128 stands for zero in the data rows.
Here are some points:
[148 102 139 120 121  86 142  86 128 140 115 132 141 153 124 157 141 142 111 155 165 167  84 226]
[136 122 139 129 130 111 135 112 121 121 134 124 124 112 134 111 146 103 149 137 115  87 168  99]
[135 112 146 119 125 111 132 116 129 139 129 126 132 160 108 142 183 163 168  56 139 233  21 195]
[127 149 110 129 130 154 113 151 114 159 101 143 128 177 112 157 129 139 113 112 109 162 118 126]
[ 98 158  83 141 113 147 138 177 149 117 142 123 127 113 132 114 133 102 133 142  97  83 157 102]
[121 146 120 143 140 125 129 128 100 145 114 135 142 154 116 149  98 176  90 200 169 152 127 187]
[135 104 151 122 118 107 135 132 129 128 128 128 128 122 124 127 129 143  67 125 146 174 156  63]
[119 135 133 140 130 115 115 152 126 133 127 133 128 134 123 137 151  83 164 125 103  46 158  64]
[116 177 140 167 168 150 128 210 115 141 130 139 138 135 124 141 160  65 164 103  90  33 159  28]
[119 147 109 104 113 146 150 118 118 138 117 129 121 140 137 120  80 173  77 100  88 216 192  75]
[139 105 142 117 124 110 138  97 127 144 117 141 136 148 123 143 155 196  89 167 177 225 108 205]
[143 148 128 151 119 132 114 112 134  86 148 103 138  64 174 108 150 107 164 133  96  70 153  69]
[132 117 143 135 133 108 133 112 107 156 116 143 141 145 121 148  71 219 103 213 171 159  86 170]
[130 135 105 159 161 162 131 156 156 108 150 114 105  95 134  98 169  48 181 120  85  39 157  23]
[141  99 155 116 113  76 150  68 137 127 134 125 120 121 131 119 112  78  98 155 180  84 102 229]
[131 120 136 126 130 108 136 113 112 162  93 126 153 179 120 143 113 215  33 101 199 216 146 142]
[127 140  92 124 136 143 118 135 129 140 111 130 131 137 118 143 138 113 107 129 116  92 135 110]
[138 116 144 130 121 109 138  92 118 117 138 124 116 110 144 112 156 157 105 169 178 157  81 116]
[ 96 141  94 136 149 218 121 139 148 121 136 127 123 110 135 123 145  72 170 137 100  50 163  50]
[121 133 113 118 117 122 136 151 127 117 142 134 126 115 138 105 106 127 112 127  96  94 156 143]
[138 143 143 135 118 134 103 140 128 142 130 134 127 141 107 145 133 149 180 174 107 131  69 147]
[164 102 155 132 112  62 151  80 129 131 121 130 131 140 124 134 104 112  91 123 135 173 105 153]
[133 146  99 110 110 118 135 147 138 130 127 127 126 126 128 128 122 169  73 130  79 133 145 144]
[126 123 128 122 130 132 130 101 145 117 140 127 128  88 135 116 134 101 148 116  99 102 161  81]
[131 121 130 122 127 111 135 130 124 130 127 127 126 131 134 127 115 174  97 146 155 190 145 174]
[100 139 130 145 127 152 127 112 117 113 142 126 122  98 136 105 160  71 171 105  98  44 172  47]
[142 118 113 115 138 146 103 160 122 124 142 135 117 101 141 114 159  95 119 106 121 146 111 111]
[137 135  99  96 123 162 104 120 126 115 151 142 122  88 133 116 161 106 121  97 106 124 122  90]
[127 112 134 126 123 110 130 114 108 136 122 128 130 155 119 149 113 106 129 103 108 122 136 117]
[145 121 138 117 121 101 132 102 133 104 135 140 124  94 138 112 167 205 135  89 103 194 100 118]
[127 116 136 127 131 111 133 117 104 141  81 127 155 170 106 151 130 136   0 102 223 223  84 186]
[148 105 150 121 112  95 143  86 137 120 136 126 106 104 142  95  68 121 130 182 214 175  67 226]
[137 112 135 119 126 100 133 103 130 122 137 129 115 118 132 118 155 108 125 140 139  85 128 125]
[103 176 155 156 144 192 127 177 106 148 135 141 131 154 120 148 110 154 188 169 131 151 145 140]
[123 152 110 112 106 206 139 150 130 110 142 134 135  88 130 114 148  86 164 134 100  57 161  68]
[138 150  97 111 134 122 112 138 136 157 100 129 133 149 113 153 132 182  68 111 138 130  97 144]
[ 96 139 110 114 121 171 102 163 140 118 140 134 125 103 140 104 207  42 203 150 108   0 203   0]
[162 159 110 108 137 198  99 209 131 123 132 131 131 119 132 120 181 134 131  95 120 160 117 171]
[105 156 155 141 109 151  94 132 145 101 123 123 131  94 150 101 123 124 180 151  93 101 133 103]
[114 118 152 132 154 171  99 164 119 127 130 124 130 126 132 129 146  88 166 127 134 122 130 117]
[126 147 100 111 114 150 120 134 108 123 136 133 125 118 126 119 147  79 178 129 103  37 162  56]
[138 112 134 137 136  79 127 127 126 137 119 140 138 136 115 148 140 110 128 142 127  70 112 133]
[134 105 141 135 138  95 125 132 139 127 129 134 132 122 132 123 151  84 161 130 134  66 139 120]
[142 116 135 128 124 125 130 124 109 134 127 126 134 137 121 146 118 112 149 151 125 101  97 157]
[140 129 148 128 122 129 133 121 138 120 128 123 124 106 131 115 150 158 183 189 123 194 151 158]
[139 150 104 138 169 133 101 151 134 129 126 130 124 127 125 121 147 118 141 140 138  83 135  94]
[133 123 141 126 134 114 133 155 116 127 129 129 128 131 136 132  28 117 138 110 205 224 118 226]
[108 165 101 102 112 172 132 143 123 151 114 119 123 158 133 146 116 163 115  85  86 130 158 116]
[109 121 124 116 136 197 102 161 117 126 133 128 127 119 138 121 125  93 139  95 117 201  91 131]
[146 146  54 116 141 167 104 181 139 119 144 133 123 110 135 117 161 112  98 121 117 108 126 116]
[137 112 132 125 126 102 135 118 156 117 137 122 118 105 130  98 128 103 151 149 111  76 161 132]
[140 114 133 128 126 111 131 132 122 130 119 133 136 139 127 129 141 102 111 128 129 137 136 110]
[138 118 127 129 127 126 130 120 126 111 147 128 118 103 135  99 154  79 161 132 104  42 160  63]
[110 141 113 109 112 172 147 147 118 128 127 133 122 128 136 127 134  95 154 121  98  79 174  85]
[134 114 136 119 122 110 133 104 124 135 125 126 129 139 128 140 125 138 121 123 145 121 119 145]
[137 116 133 129 128 113 133 105 111 180  86 131 175 227 109 184  99 213  62 128 221 209  95 194]
[ 79 182  84 162  98 193 162 153 160  86 166 110 140  69 119  90 165  66 176 125 106  34 156  38]
[140 104 124 107 126 121 118 128 129 126  76  75 129 186  71 212 132  72  46  19 110 173  41 225]
[145 122 147 125 133 119 108 139 125 131 130 132 133 140 120 137 168 133 175 136 155 157  57 160]
[143 149 100 127 126 148 122 147 132 101 152 121 122  88 138 114 153  69 176 133 102  21 164  58]
[130 144 128 118 115 152 153 113 133 119 133 131 130 112 127 125 143 130 149 103  83 132 183  75]
[133 122 119 124 128 110 122 114 133 121 136 136 123 119 140 125 107 150  81  87 135 180 109 117]
[109 183 106 119 105 184 159 110 131  93 146 124 133  96 119 131 155  86 163 121 100  49 156  53]
[137 113 137 133 127 108 134 112 145 115 131 120 122 114 137 109  88 133 155 172 135 103 125 162]
[143  96 155 130 126 102 139  96 137 126 132 126 126 125 135 132  85  93  82 119 123 135 140 124]
[100 170 117 100 107 192 155 131 160  95 145 137 136  79 117 117 111 152 135  94  83 151 182  89]
[ 99 158 138 125 115 156 102 135 118 118 131 129 129 121 141 123 170  57 171 123 105   3 177  39]
[123 146 121 130 131 160 146 121 120 134 124 131 127 134 138 130 137  99 157 146 107  77 159  84]
[139 116 138 121 125 102 137  98 140 116 136 123 112 104 143 107 113 159 121 154 185 176  96 172]
[148  96 156 120 123 114 138  96 149 116 143 121 119 101 132 107 146  81 158 134 105  84 153  70]
[140 147 135 128 131 199  98 139 124 102 136 128 112  59 163 108 147  92 164 128 106  65 150  58]
[119 135  98 128 150 115 125 157 111 132 119 134 129 139 127 136 122 111 116 146 136  78 149 117]
[137  98 156 123 121  78 148  89 134 149  95 134 145 165  99 166 167 163  28 111 187 215  51 219]
[135 100 138 131 127 144 121 144 140 106 157 113 103  38 191  31 128  83 133 163 125 133 106 143]
[152 136 117 144 133 122 115 137 126 101 147 114 119  90 153 114 161 104 144 153 106  79 135  70]
[ 80 169 143 161 130 186  78 162 127 133 128 129 127 127 126 129 173  60 168 124 101  41 171  49]
[133 110 143 127 123  79 136 107 156 119 139 122 125 109 134 110  95 173  63 153 132 152 119 218]
Here are 10 more points, each followed by its number:
[147 115 139 124 120  95 140  87 121 128 129 129 128 130 133 127 164 126 165 120 199 145 104 118] 0
[137 114 141 123 123 100 138 106 139 117 138 124 125 107 123 108 145 102 150 133 100  85 178  91] 1
[151 132 125 142 129 132 128 104 141  72 163 102 124  41 156 113 155  49 181 115 102  19 163  53] 2
[120 120 122 115 123 141 107 140 107 133 110 119 128 144 100 158  66 105  75  87 116 180  31 210] 3
[138 121 130 127 123 114 135 109 104 152 103 153 160 179 113 157 120 144 108 178 179 165 106 143] 4
[138 130 129 117 148 175 116 128 125 112 137 132 112  94 149 121 150  89 154 114 113  68 158  64] 5
[113 131 106 135 117 116 141 105 119 133 125 128 128 129 129 135 120 143  70 116  85 104 182 135] 6
[137 107 145 130 123 105 136  98 116 124 131 135 131 118 128 121 149 151 140 123 110 213 147 151] 7
[137 113 147 133 122  79 135 110 109 132 123 121 128 137 124 150  35 131  97 103  87 125  74 226] 8
[117 182 125 179 166 159 125 120 118 152 126 150 145 150 129 138 103 205 148 209 177 144 146 124] 9
Which two of these numbered points are nearest to each point below, ignoring the 2 directions in which the first points spread most? Their numbers follow each, nearest first.
[133  98 150 127 122  84 136  75 104 139 120 130 128 141 123 139  34 241   0 128 151 165 166 221] > 6 1
[149 122 131 128 143 171 125 140 130 120 140 127 105  78 137  87 157  82 156 149 122 105 148  83] > 5 7
[133 136 137 137 129 113 135 127 138 101 130 107 112 113 131 114  82 221 167 235 148 127 158 136] > 9 4
[ 92 174 151 163 134 182  98 169 102 159 134 147 137 170 107 151  66 212 178 201 130 198  84 159] > 9 4
[128 149  93 137 125 140 135 112 128  89 175 124 128  78 123 124 155  84 158 114 102  47 162  57] > 2 1
[138  99 135 118 122 127 122 118  94 135  84  98 131 199  59 181  65  82  63  38 109 217   1 166] > 3 8
[134 107 139 133 122 101 136 100 126 119 136 131 129 113 127 112 132 107 145 130 112  90 160 105] > 1 5
[129 112 130 123 123 106 132 113 106 131 108 129 129 144 120 156 100 100  70  89 107 124 111 191] > 8 6
[132 106 140 122 133 145 124 107 133 143 113 123 147 179 111 146 232 159  69  57 215 229  41 157] > 0 5
[144 102 147 140 124  75 145  86 121 138 111 107 131 173 103 170 146 121  86  19 107 204  58 213] > 2 1
[134 110 137 124 115  84 139  84 140 125 132 128 118 121 121 111 139  90 163 138 122  53 167  99] > 1 6
[143 119 129 121 130 120 117 116 139 149 108 108 154 202  97 166 190 135 115  65 154 189  84 139] > 0 1
[123  80 151 122 109  51 151  55 136 147 127 139 143 159 111 156 251 218 137 183 225 193  53 225] > 0 4
[138 119 148 125 121 137 131 103 134 123 132 132 133 105 133 119 133 118 150 106 101 212 142 107] > 7 1
[128 120 127 134 132 144 128 115 107 165  73 148 185 199  94 173 101 134  90 143 176 178 101 126] > 4 5
[108 141 115 122 124 114 150 155  93 157  94 131 134 146 143 160  54 197  37 133 137 122 212 182] > 6 1
[142 112 134 122 125 102 137 105 155 126 131 129 122 121 122 124 145  82 162 128 108  58 161  70] > 1 5
[126 107 127 121 106 151 110 136 148 123 133 139 136  98 145  98  99  89 152  91  65 177  78 181] > 3 8
[145 155 121 100 138 194 116 167 137 120 132 132 125 103 131 116 155  90 159 119 106  92 157  72] > 5 1
[149 108 145 128 120 107 135  97 126  80 148 133 135  10 185  58 186 139 145 132  90 209  98 151] > 7 2
[119 137 126 145 137 144 143 120 110 162 106 146 149 170 130 143 128 250  49 211 199 219 185 144] > 9 4
[142 126 125 116 122 120 125 123 142 159 105 103 124 165 106 158 128 216  57   3  88 235  60 197] > 2 1
[110 119 132 116 124 132 112 142 108 134 120 129 129 155 110 150  52 124 126 114 121 200  64 175] > 3 8
[136 105 135 126 128 108 136 113 103 183  78 154 169 198  95 191 111 231  17 176 224 203  70 226] > 4 5
[142 104 142 123 118 113 137 107 126 131 129 128 126 128 128 130 147 172 137  93 104 223  91 227] > 7 1
[134 113 143 134 121  96 139 105 121 134 118 117 131 153 110 149 174 124  92  45  97 154  53 187] > 2 1
[131 118 146 147 133 118 126 121 100 165 139 158 144 179 115 175   0 238 203 252 193 206  57 219] > 9 4
[132 119 131 130 119 110 134 105 132 114 150 128 126 107 131  95 154  85 166 121 102  50 168  56] > 1 5
[130  90 175 136 115  70 144  90 130 122 149 132 120 106 135 121 116 138   0  51 169 211 114 203] > 2 1
[160  95 162 153 133  19 150  99 110 139 107 105 113 179 111 145  61 145  33   0  58 189  95 137] > 8 1
[158 118 125 128 126 150 114 125 121 119 135 127 119  95 150 104 165  93 160 141 110  83 136  93] > 5 1
[134 114 128 127 139 113 118 129 116 143 109 137 151 163 100 163  86 135  96 196 199 150  63 187] > 4 5
[137  94 139 124 120  88 144 112 117 133 132 133 126 138 122 139 138 159 213 146 110 192  82 199] > 7 1
[ 93 139 119 110 118 140 108 122  98 146 117 124 119 165 115 148  63 136 116 116  87 142 117 117] > 8 1
[112 168  91 137 140 121 149 143 113 154 108 141 135 147 131 144  92 202  63 142 132 133 187 156] > 6 1
[132 116 146 132 135  91 137 101 125 151 138 152 146 152 132 146 142 241 222 240 220 202 182 205] > 9 4
[103 144 119 127 118 105 153 150 130 110 144 131 127 118 126 114  98 141 118 132  91  68 193 122] > 6 1
[140 119 137 131 123 106 132 111 140 122 131 131 127 118 128 123 140 198 151 171 128 200 134 128] > 7 1
[146  97 142 111 108 108 151  86 129 154 120 142 149 153 109 154 146 142 150 177 156 117 114 131] > 4 1
[124 114 133 124 118 106 124 113  92 133  99 115 122 168  97 168  48 108  56  67  71 153  44 192] > 8 3
[151 115 145 114 120  99 137 109 131 133 113 117 134 158 117 130 147 105  96  93 158 210  84  95] > 0 2
[100 127  93  98 126 124 125 151  72 148  70 110 130 169 120 179  81 111  85  79 108  92 143 136] > 8 6
[128 156 131 137 143 175 141 150 122 121 131 127 123 113 133 119 157  78 163 127 102  49 152  55] > 5 4
[ 86 178 147 154 140 185 119 142 101 165 131 136 140 158 127 152  83 190 170 162 124 170 131 135] > 9 4
[122 166  81 125 121 146 132 126 133 131 126 124 132 129 132 129 134 184  64 116 109 117 150  92] > 6 1
[120 115 116  96 126 138 104 154 111 134 119 119 121 154 115 159  78 122  84  42  86 196  52 232] > 3 8
[136 113 145 115 122 100 139  99 142 125 131 124 119 114 133 125 196 186 160 124 153 250 100 188] > 7 0
[126 124 132 140 139 114 125 132 104 158 107 141 141 163 114 145 123 165  95 160 149 152 122 110] > 4 1
[129 140 126 133 153 179 105 173 140 125 130 130 120 117 132 118 143  89 164 138 114  91 151  84] > 5 4
[106 176 110 150  96 161 149 136 164  82 152 110 139  73 115  97 170  46 188 109 113  20 155  32] > 2 0
[134 118 139 122 119 120 138 130 122 116 138 136 128 103 129 112 143 140 119 117  89 181 163 160] > 7 1
[104 145  72  97 119 193  98 136 136 131 122 125 125 135 131 130 137 104 130  94 100 109 138  66] > 5 2
[150  93 175 126 122  65 155  82  83 142  74 112 127 179  92 178  85 106  40  88 108 137  84 164] > 8 1
[140 102 137 122 126  88 144  93 120 148 138 125 122 155 105 151 140 204 221 133  70 206  55 231] > 7 1
[101 168  75 131 135 176 169 168 120 132 124 128 130 133 139 135 109 137  91 157 120  93 192 129] > 6 4
[128 111 139 132 129  98 137 109 139 128 130 126 127 129 126 132 137 105 155 132 110  55 163  71] > 1 5
[118 112 129 131 132 112 130 147 118 131 120 134 132 132 126 146  92 105 107 110 127 111 130 179] > 8 5
[140 138 138 141 128 137 128 138 144  85 132 105 125  73 134  79 151 165 163 173 111 148 141 158] > 7 5
[148  99 149 130 124 101 145 104 143 124 132 132 128 117 135 129  90 158 135  96  55 223  91 152] > 7 1
[124 124 124 131 164 128 122 167 100 167  94 146 203 167 111 253  80 129 119 157 204 100 122 229] > 4 5
[142  99 143 117 116  80 144  88 131 130 126 125 132 132 127 131 127 137  95 130 240 209  60 196] > 0 5
[143 120 139 123 124  95 133 118 102 145 100 112 121 159  87 165  73 154  49  77  89 171  16 222] > 8 3
[136 111 149 136 127  63 139  75 102  97 148 122 121  84 141  92 153  98 160 135 106  40 158  68] > 1 2
[125 159  88 121 108 163 138 121 123 121 136 134 132 120 135 123 132 159  72 114  74 138 161  87] > 6 1
[124 131 125 121 133 132 101 153 129 133 123 130 132 131 120 152 117 118 135 115 124 138  77 232] > 3 8
[127 121 158 119 126 139 104 151 116 153 148 119 126 203  65 217 115 144 212  82 111 230   0 227] > 3 8
[125 174  90 130 127 162 160 151 135 130 127 125 127 122 139 128 125 239  32 138 106 224 210 139] > 6 7
[111 144 101 136 151 159 109 149 136 130 127 126 126 133 133 133 128 124 114 128 136 130 128 104] > 5 4
[100 148  84 127 138 187 114 124 108 151  98 135 141 166 120 126 129  96 131 139 115 110 149  59] > 4 5
[120 166 135 121 121 200  99 129 122  99 140 135 127  64 143 108 150  92 167 122 102  55 164  57] > 5 2
[148  97 153 120 118  86 138  84 136 106 156 114 106  99 140  95 148  85 149 136 113  60 156  77] > 1 5
[ 79 154  89  80  83 212 136 221 116 143 112 112 119 155 125 160  70 138  93  62  43 200 162 207] > 8 3
[ 84 189 129 156 159 163 120 159  86 184 119 152 142 165 127 168  83 173 147 178 139 116 137 131] > 9 4
[162  89 178 110 107  86 151  37 144 107 156 114 110 106 147  72  48 158  62 191 176 130 115 231] > 6 5
[133 150  88 155 124 150 125 146 137 102 178 100 123  96 135  88 183  49 234 113  96   9 163  10] > 0 2
[129  84 164 142 114  36 158  83 135 140 122 124 137 161 120 141 215 225  64  73 182 219  27 220] > 0 2
[116 123 125 139 166 156 113 171 152 123 132 123 111 112 132 116 132  83 160 139 126  86 146  92] > 5 1
[155  87 178 152 111  47 155 101 117 145 100 109 143 176 109 126  70 188   0  20 189 238  53  82] > 2 1
[136 101 166 131 115  62 139  73  94 158  56 116 147 191 122 197  65 192   0  60 181 186 117 223] > 6 1
[106 183  38 113 123 213 157 163 149 118 141 131 125 114 125 120 103 146  66 142 102 146 185 116] > 6 5
[143 101 149 111 122  68 145  88 130 127 129 130 119 131 129 128 123  95  77 138 128  54 112 185] > 6 1
[120 140 123 136 127 131 140 129 146 107 139 126 130 107 131 111  84 197 103 151 112 137 172 152] > 6 1
[108 147 105 154 132 144 133 108 158  85 172 106 128  82 128 118 135 117 139 140 106  69 160  67] > 2 1
[134 110 151 128 109  95 144  82 114 140 112 128 165 170  87 178 139 123 116 115 218 186  44 225] > 0 4
[137 114 125 115 129 101 128 124 119 133 102 118 126 145 122 151  94 110  25  52 109 139  97 164] > 8 2
[117 119 128 128 128 149 100 132 128 119 138 120 119 100 139 115 155  86 154 121 105  78 139  83] > 5 1
[126 175  81 106 134 219 112  93 139 123 133 130 128 115 131 126 145 109 134 128 107 103 138  57] > 5 2
[136 104 152 126 119  68 143 104 119 112 142 147 127  75 152  92 136 137 119  86 104 215  85 189] > 7 2
[135 145 135 143 139 123 138 135 121 140 126 140 137 140 132 138 162 210 138 207 191 163 175 196] > 9 4
[128 131 100 133 136 176  89 120 116 127 130 132 132 131 135 129 144 110 107 124 119 142  92 109] > 5 2
[122 110 129 114 122 127 142 141 125 126 133 130 125 124 132 124  25 106  84  96 107 192 190 231] > 8 6
[136 111 131 122 122 107 132 127 129 135 120 124 128 138 126 150  46 144  73 147 138 163 120 224] > 8 6
[126 129 124 125 146 144 117 145 126 128 130 134 125 127 129 127 123 107 143 118 127 127 129 110] > 5 1
[107 156 110 129 107 139 139 118 135  90 165 127 143  75 125 107 171  71 189 113 112  17 161  58] > 2 1
[121 132 119 124 136 162 103 141 119 126 128 127 126 121 135 119 136 120 122 128 111 160 110 116] > 5 7
[144  95 195 131  97  70 157  64 134 139  68 115 159 165 111 172 171 115   0 100 202 151  82 196] > 2 1
[136 102 143 125 110  72 139 103 129 120 130 124 115 110 135 123 155 144 164 157 190 183 148 107] > 0 7
[140 107 124 113 136 128 115 134 136 143  89 110 154 179 106 182 157 130  28  42 193 204  56 221] > 2 5
[134 108 139 126 124 139 129 115 123 132 126 131 127 141 119 133 168 184  50  49 114 227   0 143] > 2 5
[131 111 137 126 122  95 136 104 139 111 136 120 124 110 144 118 129 137 143 153 105  93 142  91] > 1 5
[124 154 117 132 140 134 124 128 148 115 135 126 119 113 126 120  98 229 104 178 169 156 121 144] > 9 5
[112 139 127 146 144 131 115 133 111 144 122 145 137 150 124 143  99 149 129 166 150 133 127 121] > 4 5
[130 120 143 122 128 114 133 119 118 141 132 135 128 152 126 154  76 178 183 123 141 222 125 233] > 7 1
[145 104 137 128 125 102 138 120 153 142 108 108 144 162 106 156 193 155  56  56 191 227   7 219] > 2 0
[147  97 154 114 115  94 137  85 133 112 147 132 107 117 134  89 109 146  83 137 173  93 144 231] > 6 5
[120 116 143 140 132 106 119 146 132 118 137 115 115 111 152  95  73 128 126 199 179 132  38 225] > 3 5
[128 141 122 100 117 193 133 131 147 114 135 130 125  96 143 112 110 146 130 117  88 212 150 129] > 7 5
[111 177 146 143 136 182 119 172 105 164 130 138 129 164 126 165  92 185 168 177 123 161 136 178] > 9 4
[130 128 123 131 118 134 145 116 141 140 117 131 129 143 139 136 152 100 147 121  98  93 170  72] > 1 5
[134 132  93 136 153 146 123 125 117 158  40 141 177 205 108 156 171 156   0 136 208 210 107 144] > 4 5
[149 107 141 118 126  85 133 107 133 132 124 126 127 139 129 142 135 100 143 115 103  69 138 135] > 1 5
[ 72 185  58 145 135 201  93 104 138 108 151 124 122  96 136 123 224   7 254 103  85   0 203  63] > 0 5
[120 139 132 156 137 111 129 160  94 154 121 161 147 150 118 161 141 107 160 147 117  57 162  96] > 4 1
[131 111 127 125 120 115 140  96 156 101 155 126 122 101 125 123  49 180  53 146 123 142 202  82] > 6 1
[135 124 139 135 125 115 136 117  93 173 115 151 155 188 124 172 103 231 113 239 203 202 144 213] > 9 4
[133 165 117 131 127 159 121 125 123 142 126 130 130 150 127 128 144 205 127 106 101 203 125  88] > 7 1
[142 110 146 134 124  94 136 112 138 158 109 109 148 191 120 174 243 226  66  14 175 218  96 230] > 0 2
[ 89 153 152 143 145 180  83 140  93 162 136 149 140 180  86 161  59 184 181 185 152 235  29 189] > 9 4
[139 118 140 120 119  95 133 102  97 148  75 130 157 188  82 177  95 145  20 150 194 198  35 206] > 4 5
[141 100 143 118 120  73 137 108 142 124 130 130 121 121 136 124  75 169 127 173 133 156 145 143] > 1 6
[ 91 131 110 127 135 166  89 176 115 133 125 130 126 134 113 140  99 105 126 119 118 130 109 140] > 3 5
[128 129 137 131 129 126 135 115 100 152 123 141 139 162 123 135 118 153 151 162 135 165 144  98] > 4 1
[108 139 131 156 141 128 118 138 110 138 123 140 134 135 121 139 138 115 144 153 130  76 140  94] > 4 5
[154 107 144 119 119  91 140 116 119 145  91 142 147 153 104 162  77 139  54 178 172 135 101 167] > 4 1
[126 124 137 138 153 114 123 141 134 120 135 116 104 107 140  90 116 110 153 157 174 115 126 204] > 5 1
[102 175 117 158 158 153 134 160  96 167 108 146 150 162 130 154 113 175 118 160 151 149 154 133] > 9 4
[142 144 119 143 143 141 109 117 144  98 146 114 108  72 161 120 155  75 167 117 100  35 148  54] > 2 5
[127 123 134 126 115 126 131 119 149  90 140 119 130  79 147  98 150  45 165 111 110   3 168  37] > 2 1
[148 116 140 130 119 108 136  91 130 111 138 136 118  90 158 104 159 143 131 115 151 203  52 138] > 0 5
[141 151 152 124 111 175  96 135 130 133 131 136 125 135 122 133 150 171 185 130  78 213  66 151] > 7 5
[ 87 131 127 122 118 165  91 177 122 126 130 127 125 120 128 120 115 101 144 133  97 108 116 137] > 3 5
[136 114 141 128 125  96 137 128 123 126 132 132 129 126 130 122 133 115 130 114 115 100 172 156] > 1 6
[131 138 121 125 120 172 109 141 143 119 136 133 133 109 136 114 153  92 159 130 101  71 144  74] > 5 1
[120 156  94 132 124 161 142 166 118 129 128 129 129 132 132 131 128 177  82 125 114 156 164 157] > 6 5
[142 119 134 131 136 100 136 113 128 165  92 153 161 172 126 161 170 168  73 176 189 167 165 155] > 4 1
[145 110 149 115 122 115 131 117 118 128 128 133 123 125 132 125 191 130  83  61 118 177  79 175] > 2 5
[133 112 139 127 127 113 136 105 134 121 136 130 128 111 137 122 119 137  99 116 105 156 168 101] > 1 7
[136 120 146 122 125 119 132 115 115 113 130 136 125 101 137 111 151 135 167 112 111 139 129 114] > 7 5
[149 113 118 117 130 111 134 117 148 139  72 117 159 193 111 160 142 125   0  74 224 213 107 176] > 2 5
[132 108 135 130 128 124 140 107 107 158 106 150 152 166 133 157 132 139 109 157 152 149 158 134] > 4 1
[137 122 139 132 137 116 127 121 139 110 133 120 104 102 142 104 110 150 152 177 203 144 112 178] > 5 0
[130 153 141 159 127 154 122 148 122 146 128 142 123 146 134 140 151 107 164 150 104  94 150  73] > 4 5
[134 146 148 118 151 134 131 140 145 162 129 131 146 162 127 164 158 253 168 137 217 215 136 236] > 9 0
[165 100 176 128 111  66 147  70 118 130 120 129 132 134 125 134  83 107  91 108 129 143 136 151] > 1 2
[141 152 126 131 103 172 129 113 146  89 147 120 145  74 140 132 157  98 157 149  89  95 153  66] > 2 5
[134 102 149 124 121  99 138  96 144 113 141 136 113  93 141 108  79 157 102  80 162 202 106 140] > 2 5
[142 123 139 120 125 103 135 126 134  90 146 136 123  45 135  89 141 122 151 126  99 131 162  94] > 7 1
[139 115 131 112 116 113 128 109 129 132 118 125 128 134 123 134 150  92 138 124 100  60 145  85] > 1 5
[117 143  79 129 121 141 113  95 144 106 176 133 133  94 150 122 176  61 241 116 101   0 197  56] > 0 1
[136 118 131 114 127 143 118 117 120 136 118 108 129 163 109 141 115 123 115  33  96 214  66 139] > 2 3
[129 105 125 120 125 102 134 119 106 136  97 124 134 154 126 173  85  97  74 115 124 116 146 188] > 6 8
[139 107 133 120 123  91 135 112  97 153  96 148 157 152 102 210   3 166  43 193 222 126  72 229] > 4 8
[148 105 141 131 123  85 137  91 165 111 142 128 129 105 126 104  36 178  96 152  98 168 138 206] > 6 1
[127 110 130 125 131 102 137 110 118 132 124 125 136 144 134 143 150 120 129 117 181 121 148 133] > 0 1
[136 106 148 123 126  76 139 104 103 127 130 138 123 131 130 130 162 186 115  60 158 200  34 195] > 0 2
[132 111 131 122 127 125 136 139 113 129 127 136 124 127 128 130 103 103 102 136 108  95 151 171] > 6 1
[133 101 142 130 123  64 150  67 120 132 130 131 127 140 126 136 216 182 180  85 109 215  49 230] > 7 0
[117 115 143 117 134 112 126 123 115 133 126 125 129 139 122 134 114 211 102  30 167 199  59 225] > 2 5
[134 114 146 121 110  81 145  90 116 137 121 132 142 144  96 147 140 130 138 170 179  77  75 135] > 4 0
[139 113 145 117 122  89 139 107 102 125 131 135 122 123 127 120 209 208  73  50 136 209  51 154] > 2 0
[134 111 143 123 120 102 141  93 123 124 134 128 118 109 138 114 145 110 136 157 177 170  85 140] > 0 5
[118 147 112 130 125 118 143 124 130 131 127 129 125 132 135 134 113 156 108 128 105  96 167 112] > 6 1
[112 127 114 120 126 168 112 114 127 122 137 138 127 110 130 121 126  99 135 112 101 117 136  86] > 5 1
[127 161 113 170 135 147 117 199 145 132 129 128 127 128 117 133 143 104 152 173 111  73 153 106] > 4 5
[150 119 138 120 130 109 131 118 114 126 129 133 126 125 144 120 131 135 153 160 215 157  49 197] > 0 5
[136 122 120 133 140 133 128 115 149 128 128 129 132 130 136 129 143 124 122 119 160 144 133 125] > 5 1
[125 106 138 126 131 104 130  99 131 122 138 130 115 111 138 114 115 121 105 144 179 157  90 154] > 5 2
[144 102 146 125 120  72 138 102 141 130 105 128 126 141 119 145 106  98  39  96 111 128  73 152] > 2 1
[114 123 109 121 125 119 135 146 170 119 157 125 122 107 131  96  96 111  89 106 111 105 153 158] > 6 1
[126 173 149 159 150 130 125 149  98 167 133 155 151 163 122 156 138 179 179 188 156  95 126 123] > 9 4
[112 135 111 155 157 182 129 147 116 123 133 133 128 114 132 114 125 108 130 141 144 148 149 118] > 5 4
[132 127 128 118 138 122 122 125 130 120 134 132 119 109 132 112  83 154 118 132 159 185 106 161] > 5 2
[138 123 141 125 131 116 132 114 142 103 139 122  96  90 162  94 114 132 154 133 152 122 117 117] > 5 2
[131 134 153 162 134 136 125 143 143 111 127 113 122 101 135 105 144 144 184 163 124 140 142 155] > 7 5
[102 191  89 153 133 213 154 157 130 127 130 131 128 128 128 127 115 128 133 174 111 108 171  99] > 9 4
[128 168 110 145 148 194 107 117 110 149 116 144 135 164 123 127 125 196  93 151 144 211 105 101] > 9 4
